Each row is where one point has got to under a steady rotation. How many ticks took it there?
The counts run from 0 to 205.
.11  -.18  -.10  -.36  .24  .04  -.01  .04  .31  .07  -.01  -.20  .04  .03  .06  .22  .00  -.15  -.07  .05  -.08  -.28  -.20  -.04  -.35  .10  -.04  -.08  .43  .25  .00  .10  .17  .03  -.21  -.16  -.09  .02  .14  -.36  -.20  .03  .00  -.11  .13  .25  .06  -.32  .24  .07  .08 -> 143
-.12  .06  -.22  -.32  .18  .20  -.16  -.21  .10  .09  -.18  -.08  -.13  .29  .01  -.15  .11  .22  -.30  .03  .02  -.29  -.20  .18  -.08  .02  .16  -.10  .07  .19  -.14  -.09  .07  .03  -.21  -.09  .06  .13  .35  -.34  .01  .15  -.46  .06  .21  .06  .13  -.02  .03  .00  .06 -> 190
.27  -.10  .15  -.20  .00  -.09  .04  -.01  .02  .09  .08  -.18  -.15  .15  -.12  -.16  -.10  .07  -.35  .20  .07  .00  -.04  -.03  -.43  .12  -.21  -.03  .24  -.25  .06  -.17  -.05  .33  -.19  .07  -.28  .06  .25  -.14  .19  .01  -.41  .03  -.01  -.15  .16  .11  -.11  -.13  -.05 -> 85
.14  -.22  .22  -.22  -.13  .13  .11  .16  -.13  .31  -.08  -.07  .06  .16  -.05  -.12  -.22  -.30  -.04  .38  -.15  .10  -.28  -.02  -.42  .12  -.08  .06  .24  -.15  .15  -.16  -.02  .09  -.18  .11  -.29  .10  .29  -.19  -.09  -.22  -.22  .06  .13  -.17  .10  -.02  .02  .01  -.15 -> 91
.25  -.10  -.06  -.18  .08  .13  -.08  .17  -.03  -.12  -.10  -.14  .03  -.03  .03  .18  -.26  .12  -.21  -.13  .02  -.12  -.25  .10  -.14  .11  -.07  .14  .42  -.16  -.02  .07  -.09  .02  -.42  -.10  -.22  .34  .35  -.01  -.15  -.04  -.07  .10  .30  .20  .17  .13  -.26  .10  .14 -> 12
-.06  .12  -.22  -.37  -.03  .14  .05  .13  .12  .22  .01  -.08  .10  .22  -.14  .09  -.04  .28  -.42  .00  -.08  -.08  -.16  .12  -.33  .05  -.03  .11  .12  -.17  -.11  .00  -.17  .21  -.04  -.01  -.04  .33  .29  -.07  .01  -.20  -.42  -.11  .21  -.02  .10  .09  -.20  -.07  -.15 -> 44
.03  .37  -.17  -.29  .11  .13  -.13  .29  .19  .04  -.14  -.17  .02  .20  .03  .16  -.05  .24  -.23  .04  -.03  -.07  -.20  .14  -.31  .17  -.04  .02  .18  -.24  -.01  .15  -.19  .04  -.01  -.19  -.21  .28  .28  -.04  -.07  -.25  -.23  .12  .15  .18  .17  .11  -.24  -.15  .17 -> 157
.12  -.13  .14  -.12  .13  .12  .06  .00  .08  .23  .03  -.15  -.10  .15  .14  .14  .28  .04  -.32  .20  .03  -.13  -.13  -.25  -.42  .13  -.14  .01  .31  -.35  .15  .26  .22  .08  .05  -.08  -.24  .11  .24  -.11  -.17  -.12  -.09  .13  .08  -.01  .22  -.11  .22  .00  -.18 -> 114
.17  .16  .02  -.40  .32  .21  -.15  .22  .07  .22  -.08  -.21  .05  .05  .08  .18  .11  .20  -.28  -.09  -.05  -.16  -.21  .03  -.17  -.06  -.08  .01  .29  -.18  -.13  .10  -.21  .10  -.08  -.28  -.22  .34  .24  .25  -.18  -.16  -.02  .10  .21  .10  .22  .00  .00  -.19  .09 -> 154
-.02  .09  -.17  -.29  .21  .19  -.16  -.20  -.02  .13  -.16  -.18  -.18  .33  .00  -.19  .05  .16  -.20  -.01  .06  -.30  -.23  .05  -.16  -.03  .13  -.12  .12  .17  -.14  -.12  .05  -.02  -.20  -.15  -.05  .15  .28  -.40  -.07  .20  -.44  .03  .19  .02  .20  -.01  .07  .00  .09 -> 191
.24  -.17  .00  -.14  -.04  .08  .13  .22  .18  .06  -.09  -.26  -.09  .04  -.06  .10  -.22  .09  .01  -.20  -.11  -.07  -.45  .14  -.46  .10  -.24  .16  .43  -.18  .09  -.18  -.07  .00  .04  -.03  -.12  .23  .19  -.06  .09  -.26  -.02  -.15  .22  -.02  .11  .06  -.18  -.03  .13 -> 132
.36  .02  -.14  -.50  .02  .10  -.10  -.09  -.04  -.09  .08  -.17  .05  .14  -.07  -.06  -.31  -.03  -.25  .06  .03  -.13  .00  .08  -.36  -.04  -.11  -.20  .24  .21  -.14  -.08  .17  .18  -.27  -.19  -.09  .08  .13  -.36  .01  .28  -.29  .06  -.01  -.04  .04  .12  -.03  .21  -.04 -> 55
.05  .35  -.15  -.29  -.17  .41  -.07  .02  .05  .13  -.10  -.33  -.10  .06  .19  -.02  -.07  .19  -.13  .11  -.05  -.07  -.37  .02  -.41  -.10  .01  .14  .21  -.14  -.14  .05  .14  -.06  .02  -.09  -.17  .26  .07  -.28  -.25  -.19  -.01  -.02  .23  .09  .13  .04  -.17  -.09  -.06 -> 162
.15  -.17  .17  -.12  -.14  .07  -.11  -.06  -.08  .12  .04  -.17  -.08  -.08  .12  .33  -.04  .10  -.21  .05  -.02  -.04  -.23  -.03  -.22  -.09  -.04  .30  .42  -.22  .02  -.03  .02  -.03  -.38  -.07  -.34  .25  .29  -.05  .01  -.23  -.03  .15  .27  .17  .27  -.14  .12  .08  .06 -> 123
-.18  -.03  -.05  -.36  .18  .20  -.02  .36  .16  .26  -.15  -.04  -.03  .30  -.11  -.10  -.10  -.08  -.08  .08  -.24  -.15  -.33  .16  -.22  .04  .36  .00  .12  .17  -.04  .10  .02  .10  -.13  -.19  -.09  -.05  .30  -.11  -.15  -.18  -.32  -.12  .13  -.05  .17  -.15  .07  -.09  .06 -> 183
-.06  .01  .14  -.38  .13  .25  -.15  .07  .23  .22  -.15  -.02  -.05  .30  .08  -.06  -.14  .13  -.17  .23  -.25  -.12  -.19  .21  -.24  .06  .16  -.01  -.14  -.12  .16  .15  .12  -.04  -.06  -.18  .08  .03  .41  -.06  .09  -.29  -.36  .04  .02  -.10  .27  -.02  .12  .00  .06 -> 69
-.09  .03  -.02  -.30  .06  -.06  -.11  -.06  .00  .10  -.15  -.10  .13  .13  .05  .13  .10  .06  -.21  .12  -.03  -.06  -.10  -.11  -.29  .24  -.04  .04  .40  .00  .10  -.12  -.02  .02  -.36  -.04  -.29  .19  .32  -.30  -.11  -.05  -.25  .29  .22  .40  -.02  -.13  -.09  .11  .05 -> 5
.13  -.08  .06  -.13  -.06  -.12  .00  .04  -.01  -.14  -.04  -.17  -.05  .13  -.03  .31  -.20  .18  -.20  -.21  .10  .16  -.18  .07  -.40  -.04  -.10  .09  .44  -.13  .09  -.19  -.10  -.08  -.32  -.24  -.30  .22  .29  -.08  .19  -.16  -.18  .11  .16  .11  .18  .06  -.06  .08  .17 -> 126
.42  -.07  -.02  -.29  .08  .07  -.07  .09  .04  .11  .00  -.05  -.13  .14  -.04  -.22  -.08  .23  -.30  .07  .16  -.19  -.12  -.05  -.21  .19  -.02  -.05  .03  -.04  -.09  .05  .09  .31  -.19  -.20  -.41  .16  .19  -.20  -.03  .25  -.41  .18  -.12  -.11  .18  .22  -.06  -.11  -.11 -> 199
-.06  -.01  .00  -.27  .20  .01  .11  .10  .05  .26  -.08  -.28  -.02  .18  .04  -.04  .35  -.05  -.14  .07  .01  .00  -.21  -.36  -.53  .14  -.03  -.08  .45  -.02  .08  -.01  .03  .08  -.05  -.06  -.32  .11  .18  -.17  -.27  -.04  -.15  .01  .10  .13  .11  -.23  .09  -.13  -.05 -> 0
.02  -.13  -.01  -.40  .10  .18  -.19  -.12  .30  .01  .03  -.14  -.06  -.06  .01  -.04  .02  .13  -.17  .09  -.33  -.45  -.11  .10  -.37  .11  .05  .17  .22  .02  .14  .16  .45  .00  -.15  -.17  -.12  -.01  .04  -.24  .02  -.12  -.09  -.05  .17  .29  .08  -.24  -.01  .17  -.06 -> 28
-.01  -.01  .01  -.40  .19  .02  -.22  .00  .08  -.02  .16  -.33  .02  .07  -.09  .08  .02  -.01  -.13  -.06  -.15  -.29  -.04  -.07  -.33  -.11  .16  .09  .28  .17  .03  .14  .19  .03  -.33  -.29  -.25  -.06  .00  -.25  -.03  .02  -.22  -.07  .07  .21  .23  -.25  .11  .11  .12 -> 31
.11  -.15  -.14  -.32  .09  .00  .29  .24  .28  -.01  -.01  -.20  -.08  .23  .01  .13  -.11  .06  -.23  -.20  .06  .08  -.31  -.03  -.61  .15  -.16  -.13  .45  -.02  .08  -.08  .10  .04  .11  -.15  .02  .12  .19  -.15  -.02  -.17  -.11  -.17  .10  .01  -.04  .03  -.05  .02  -.05 -> 135
.21  .07  -.14  -.22  .18  .29  -.14  -.09  -.11  .23  -.07  -.27  -.25  .13  .01  -.14  .03  .13  -.20  .04  .07  -.40  -.30  .08  -.06  -.14  .04  .01  .18  .05  -.22  .01  .10  .08  -.22  -.10  -.20  .16  .16  -.28  -.25  .34  -.28  -.03  .24  -.08  .25  .02  .06  -.11  .00 -> 193
.10  .08  -.17  -.22  .19  .20  -.18  -.12  -.05  .15  -.14  -.29  -.21  .23  -.06  -.19  .05  .10  -.14  .05  .05  -.35  -.26  .07  -.10  -.08  .10  -.05  .15  .19  -.17  -.07  .07  -.01  -.20  -.12  -.16  .16  .19  -.40  -.18  .30  -.38  .00  .20  -.05  .23  .01  .10  -.06  .06 -> 192
.15  -.01  -.18  -.22  -.06  .10  .23  .14  .23  .20  -.13  -.06  -.02  .09  .03  .09  -.02  -.06  -.20  .10  -.08  -.14  -.40  .12  -.44  .14  -.19  -.03  .48  -.02  .10  .09  .33  .09  .21  -.16  -.14  .04  .06  -.23  -.05  -.08  .02  -.12  .36  .09  -.15  -.12  .00  .12  -.10 -> 138
.08  -.04  -.05  -.28  -.02  .03  -.07  .05  -.01  .18  -.19  -.05  .05  .02  .14  .09  -.03  .08  -.10  .01  .07  -.09  -.25  -.06  -.17  .11  .06  .12  .33  .14  -.02  -.10  -.02  -.02  -.44  -.22  -.40  .28  .24  -.32  -.21  .02  -.15  .28  .22  .38  .07  -.12  .07  .01  .13 -> 7
.00  -.04  -.03  -.44  .20  .06  -.09  .19  .11  .31  .01  -.17  -.01  .14  -.15  -.08  .04  .34  -.18  -.27  -.14  -.13  -.21  .03  -.26  -.07  .12  .13  .13  .06  -.06  -.14  -.21  .12  -.14  -.33  -.25  .23  .17  .05  .13  -.16  -.34  -.05  .03  .03  .23  -.08  .09  -.17  .08 -> 39
.15  .05  .05  -.49  .37  .02  -.27  .03  .20  .10  -.09  -.10  .18  .10  .11  .05  .09  .14  -.14  -.09  -.10  -.26  -.09  .10  -.18  .09  -.12  -.10  .24  .08  .01  -.07  -.16  .02  -.23  -.39  -.20  .18  .21  -.01  .03  -.05  -.20  .21  .09  .26  .18  -.13  .05  -.07  .26 -> 150
.16  -.26  -.10  -.25  .04  .02  .28  .26  .41  .02  -.04  -.16  -.10  .10  .01  .15  -.14  .13  -.20  -.19  -.01  .02  -.32  .06  -.55  .17  -.17  -.07  .38  -.03  .04  -.06  .08  .10  .03  -.06  .01  .15  .20  -.12  -.01  -.20  -.06  -.24  .07  -.01  .05  .02  -.08  -.03  -.06 -> 134
-.09  .18  -.22  -.18  .11  .18  -.10  -.03  .07  .16  -.18  .01  -.10  .29  -.17  .05  .00  .05  -.38  .22  -.08  -.34  -.23  .30  -.08  .09  .19  .03  .15  -.02  -.10  .14  .10  .12  -.22  -.05  .04  .07  .39  -.21  -.09  .01  -.38  -.07  .42  .03  .11  -.03  -.05  .04  .02 -> 188
.30  -.09  -.09  -.34  .09  .26  .03  .23  .11  .08  -.19  -.16  -.07  .01  .15  -.18  -.22  .19  -.12  -.24  -.08  -.20  -.44  .11  -.34  .09  -.10  .11  .27  -.11  .00  .09  .23  -.04  .09  -.22  -.13  .31  .13  .05  -.09  -.11  .07  .04  .16  -.02  .04  .16  -.24  .03  -.11 -> 18
.22  -.20  .09  -.08  .17  .16  .05  .08  .11  .23  .04  -.22  -.18  .16  .14  .13  .20  .02  -.19  .17  .01  -.21  -.24  -.24  -.37  .13  -.12  .02  .23  -.28  .18  .30  .19  .08  .11  -.09  -.33  .07  .17  -.12  -.20  -.06  -.01  .07  .01  -.08  .25  -.12  .27  -.09  -.06 -> 113
.23  -.23  .19  -.28  -.12  .10  .20  .12  -.06  .43  -.05  .00  -.03  .18  .05  -.27  -.12  -.08  -.15  .27  -.01  .12  -.26  -.04  -.35  .10  -.08  .02  .16  -.07  .05  -.19  .10  .21  -.09  -.07  -.41  .11  .20  -.12  .05  -.04  -.19  .16  .01  -.17  .05  -.01  .11  -.10  -.19 -> 89
.22  .17  .00  -.27  .29  -.01  -.20  -.05  .01  .06  -.03  -.13  .17  .01  -.06  .25  .08  -.13  -.19  .09  -.14  -.37  -.11  .16  -.16  .09  -.19  -.02  .49  -.03  .08  .09  .05  .07  -.22  -.25  -.23  .07  .12  -.04  -.02  .08  -.09  .12  .37  .27  .08  -.20  .08  .15  .17 -> 147
.22  -.10  -.02  -.35  .15  .34  .00  .17  .15  .01  -.10  -.20  -.05  .04  .10  -.13  -.23  .19  -.13  -.20  -.14  -.23  -.38  .05  -.43  .12  -.15  .06  .24  -.16  .07  .01  .22  -.07  .08  -.09  -.01  .28  .17  .04  -.09  -.19  .04  -.02  .19  .04  .03  .12  -.30  .06  -.17 -> 19
.14  .05  .11  -.50  .18  .02  -.05  .32  .03  -.05  .02  -.16  .01  .13  -.23  -.20  -.20  -.16  -.20  -.03  -.13  -.02  -.11  .07  -.43  -.04  .15  -.10  .39  .11  -.02  .00  .10  .24  -.21  -.33  -.31  -.12  .09  .12  .09  .00  -.17  -.09  .00  -.08  .13  -.05  -.10  .01  .04 -> 176
.06  .11  -.01  -.04  -.02  .04  -.14  -.26  .08  .06  -.10  -.27  -.37  .20  .03  -.02  -.01  .26  -.30  .25  .07  -.23  -.20  .27  -.15  -.10  .04  .10  .07  -.13  .01  -.04  .14  .08  -.22  -.09  -.13  .01  .30  -.39  .21  .04  -.48  -.02  .19  -.06  .25  .02  .12  .01  .20 -> 77
.13  -.11  -.04  -.45  .26  .05  -.04  .01  .21  .12  .07  -.17  .07  .03  .08  .24  .07  -.16  -.21  .00  -.04  -.21  -.12  -.08  -.32  .01  -.05  -.17  .50  .20  -.05  .07  .22  .08  -.23  -.24  -.08  .00  .12  -.19  -.16  .08  .01  -.05  .18  .20  .07  -.31  .25  .10  .01 -> 144
